(in the rows, 128 means zero)
The rows of A fall into 3 groups, which share some directions, and each row is roughly a mix of its group's hidden directions.
A (137 x 13):
[[ 56 152 115 132 114 198 121 131 128 144 101 112 152]
 [ 99 158 177 173 146 107 149 146 132 102 174 163  93]
 [184  83  94 130 159 111 179 119  91 130 158 108 119]
 [192 118 118 138 142 110 114 110 130  87  87 102  70]
 [148  84  95 112  88 142 133 139  89 198 100 122 119]
 [ 66 148 133 105 113 143 112 163  94 163 161 119 179]
 [124  72 172  84 174 103 124 155  99 123 142 107 156]
 [131 119 121 157 184 133 139 107 110 163 166 109 198]
 [150  64 132 139 145  85 194 148 127 137 111  97 134]
 [111 148 164  95 103 171  67 111 102 136 133 177 142]
 [129 115 144 160 174  94 190 150 143 115 160  91  95]
 [138 166 159 136 117 133  88 129 119  93  95 143  51]
 [152 133  90 146 154  88 169 148 104 110 130 109  58]
 [122  87  84 134 176 142 156 124 121 173 135 113 187]
 [ 86 158 143 127  92 104 118 109 152 119 174 185 169]
 [127 143  34 124 156 126 156 137 119  94 100 119 116]
 [ 96 114 125 134 146 107 135 140 150 149 194 110 199]
 [113  51 168 130 150 128 179 115 138 136 168 129 117]
 [145  96 199  89 115 157  88 110 112 113 110 158 109]
 [130 197 111 157 104 149  90 124 120  95  90 129  83]
 [121  92  86 147 153 109 189 139 136 163 167 112 168]
 [153 137 132  74 114 154  67  94 100 120  89 156 109]
 [104 188 154 116  85 104 118 167 137  99 172 102 114]
 [116 112 151  92 117 136 106  98 118 145 156 184 198]
 [157 121  77 102 170 148 152 121  74 129  89 141  92]
 [126 154 188 153 150 140 144 101 140  66 110 145  84]
 [138 113 114 119  78 183 107 122 119 166 107  80  82]
 [150 124 169  94 129 135  62 123 101  96  86 141  89]
 [161 128 180  94 132 139  74  87 117  98 121 174 134]
 [169  72 169  85 104 118 112 107 127 109  92 154  99]
 [138 118 174 103 114 125 116 168  87  91  93 120  68]
 [110 179 127 144 102  98 137 158 154 126 179  85 173]
 [121 111 190 105 110 154  62 112 136 125  96 165 112]
 [141 149 142 123  61 165  91  89 137 129 110 173  97]
 [113 171 126 180 171 142 139  98 143 124 168 119 184]
 [ 98 155 122 122 114 146  79 167 148  71  97 105  89]
 [105 156 108 160 135 103 168 121 173 146 186 106 169]
 [107 150  64 120 112 143 100 113 117 172 108 146 187]
 [ 87 150  89 122 120 105 121 142 174 132 177  98 182]
 [145 125 111  60 122 132  88 119  79 138  77 146 104]
 [111 130 102  94 112  82 143 203  99 143 136  91 124]
 [156 135 215 120 105  94 146 136 157 146 140 160 123]
 [159  82 126 114 153 156 104  66 117 142  91 160 162]
 [154 124 194 152 123 133 122  88 164 108 140 160  76]
 [143  78 187  63 116 108 106 142 100 115 116 134 129]
 [114 143  55 124 119 132 118 152 135 145 139  54 148]
 [105 105 187 120 117 161  85 171 113 118  89 112  93]
 [145 147 207 110  98 134 100 132 124  93 136 160  86]
 [122 108  52 159 169 151 166 134 114 161 119 104 134]
 [119 124  77  91 119 158  93 140 123 156  88  87 177]
 [137 142  98 128 153 155  66  59 115 133 104 154 145]
 [133 153 144 139 116  95 127 139 171  84 180  91  77]
 [127 160 193 103  99 126  91 138 132  86 149 159  89]
 [154 122 182 101 118 140  81  88 119 108 100 183 116]
 [182  96 148 103  95 112 134 144 117 119  85 132  63]
 [ 86 126 112 119 141 174 126 159 143 107  83  80  77]
 [137 159  64 168 162 125 138 112 143 129 165  82 158]
 [163  89 127 134 164  92 142  79 134 131 145 125 196]
 [169 142 102 127 163 121 136  82 116 145  79 179  89]
 [171 106 132  70 154 148 119  72  93 112 123 162 141]
 [159 127 122 138 144 201 105  99  94 158  75 138 124]
 [142  49 139  94 126 125 134 141 130 122  89 111  73]
 [ 76 178 128 134 135 161 103 137 114 147 177  99 174]
 [140 136 201 128 151 131 104 101 136  96 140 149  66]
 [172 109  94 150 175 155 129  80 112 149  85 143 160]
 [124 176  83 104  74 128 111 132 143 101  72 145 107]
 [157  56 119 138 153  87 157 120 142 143 161  85 120]
 [117 129  64 145 178 138 153 161 126 143 131  66 133]
 [107 159 183 126  59 142  87 141 130 139 119 150 158]
 [ 85 191 169 154 102 138  86 152 145  97 144 126 120]
 [157 166 109 116 135 132  98 146 106  87  65 131  77]
 [ 98 160  81 117 139 111 124 140 106 156 149 112 206]
 [111 134 170 184  85 119 157 124 156 126 155 185 138]
 [104 164  97 139 168 151 146 141 122  98  54 136  98]
 [ 92 154 185 131  62 125 104 141 159 102 151 132 110]
 [132 116 178 164 134  97 184 136 145 119 142 132  64]
 [162  94 159 175 128  87 178 126 147 116 116 145  81]
 [129 170 174 160 194 137 130 106 143  90 126 102 153]
 [153 134 127 132 121 156  64 124 141 100  52 112 146]
 [146  79 145 152 186 134 178 149 106 142 132  89  99]
 [150 132 140 143 145 172 101  62 116 144 116 170 178]
 [183 108 163  94 120 109  90 125 118  90 122 139  68]
 [152 169 125 107  84 152  68  79 126 121 120 167 133]
 [161  71 141 120 150 146 128  72 145 152 137 170 167]
 [146 119 188 160 132 121 144  93 147 113 158 179  81]
 [164 110 148  85 105  91 146 132 101 116 106 170  67]
 [171  92  92  90 100  74 153 133 105 133  91 101 117]
 [107 103 172 126  83  99 168 122 150 154 175 152 166]
 [144 180 103 129 175 138 102  91 104 127  67 152 141]
 [154 112  62  99 188 130 139 115 105 129 151  86 139]
 [118 140 199 103 110 105 127 180 122  94 155 110  92]
 [100 134 161 128 147  87 130 129 145 109 205 109 173]
 [112 148 143 146 180 131  97  75 140  92 121 122  67]
 [116 141 184 162  97 114 171 143 157 117 135 113  66]
 [ 99 133  71  92  90 138 124 148  96 170 112 136 176]
 [133  72  90  77 119 112 143  94 117 148 145 172 162]
 [ 98 135 115 145  97 113 174 188 142 133 133  80  82]
 [151  54 162  89 144 120 117 133  88 163 145 118 152]
 [106 149 169 122  69 101 133 172 133 121 170 144  84]
 [107 172  89  76 138 160 102 150  84 119 105  89 124]
 [161 131 186 155 127 118 147 139 125  86 149 102  62]
 [140  65  94 151 149 148 169 123 126 164  74 127 110]
 [ 62 141 159 135  87 136 117 161 178 138 152 117 162]
 [ 78 155 165 157  63 141 121 155 149 145 114 161 148]
 [138 171 162 130  98 133  83 113 116  87 113 170  74]
 [105 103  73  97 136 120 155 147 110 178 147 110 183]
 [105  94 164  92  58 143 113 129 135 118 121 183 131]
 [122 107 129 139 167 200  96  71 124 149 114 133 154]
 [153 127  46 159 138  92 171 124 148 138 102 123 127]
 [109 158  91 134 137 134 136  55 156 114 116 188 136]
 [144 174 167 129 113 129  67  91 141 108 102 161  92]
 [107  97  83  99 133 145  88 122 139 164 132 131 201]
 [151  94  59  92 167 118 133 136 100 152 104  93 146]
 [118 153 151  95  92 153  53 120 117 119  89 157 149]
 [ 94 133 154 165 142  98 170 151 155 131 200 112 124]
 [140 126  59  72 124 145 119 131  87 148  90 100 138]
 [ 83 158 103 136 114 133 100 182 168 101 141  74 135]
 [118 120 100  96 205 151 102 138 117 135 130  80 162]
 [140 134 197 141  93 101 130 106 168  88 170 112 116]
 [128 147  50 150 159 116 195 118 140 124 125 133 116]
 [183  67 140 118 140 141 129 112  94 157  81 159 113]
 [191  82 148 151 144 116 166 118 132 120  87 141  83]
 [143 111 132  79  85 126  65 163 127 131  92 148  94]
 [ 92 119 128 157 151 107 178 159 154 147 184  94 158]
 [102 210 123 144  87  97 127 134 170 110 149 127 121]
 [153 144 132  95  93 152  82  94  98 114  88 181 110]
 [169  98 166 147 137  94 145 112 141 119 117 139  49]
 [138 136  62 170 174 167 112 123 109 125 115  81 124]
 [148 158 169 104  68 110  90 123 130  98 117 165  88]
 [137 104 168 163  74 102 108 107 184 131 150 149 158]
 [147  92 122 119 112 120 195 150  94 151  99 162  82]
 [144  84 160 118  85 135 150 141  95 129 108 162  62]
 [129 133 182 141 102 134 131 155 140  90 111 132  48]
 [ 74 143 185  83 138 168 102 124 119 152 150 153 148]
 [177 113 156 103 103  76 132 158 127 102 129 126  65]
 [120 124 183 106 125 131  92 100 109 135 168 175 184]
 [150 112 201 106 102 131  94 112 119 114 106 170  86]]

Here is one row of each group, with its name. Which group are the others in?
[149 103 117 112 152 169 101  79  99 156  96 122 186]  <78>
[110 152  89 150  62 106 130 164 151 136 126  71 129]  <123>
[ 91 116  67 123 118 136 140 154 149 168 144 116 193]  <35>

[108 148  54 119 115 161 113 156 101 155  83 119 154]  <123>
[ 77 161 158 116 102 126 108 153 121 139 201 109 155]  <78>
[139  78 187  87 108 133 120 163 101 131 116 120  78]  <78>
[ 87 151  84 169 140 145 157 159 143 169 133  91 168]  <35>
[155 112 172 123 139 161 101  79 108 133 107 191 157]  <78>
[155 127 120 123 147 177  92  62 127 119  79 155 151]  <78>
[125 146  64  93 139 143  87 152  94 130  81  99 150]  <123>
[152 147  58 100  98 162  89  92  98 134 121 148 132]  <123>
[175 107 160 150 191 130 168 106 110 128 108 135  83]  <35>
[150  83 154 112  95 154  99  71 135 139 110 183 116]  <78>
[ 85 139  94 134 134 120 174 160 122 148 181 110 183]  <123>
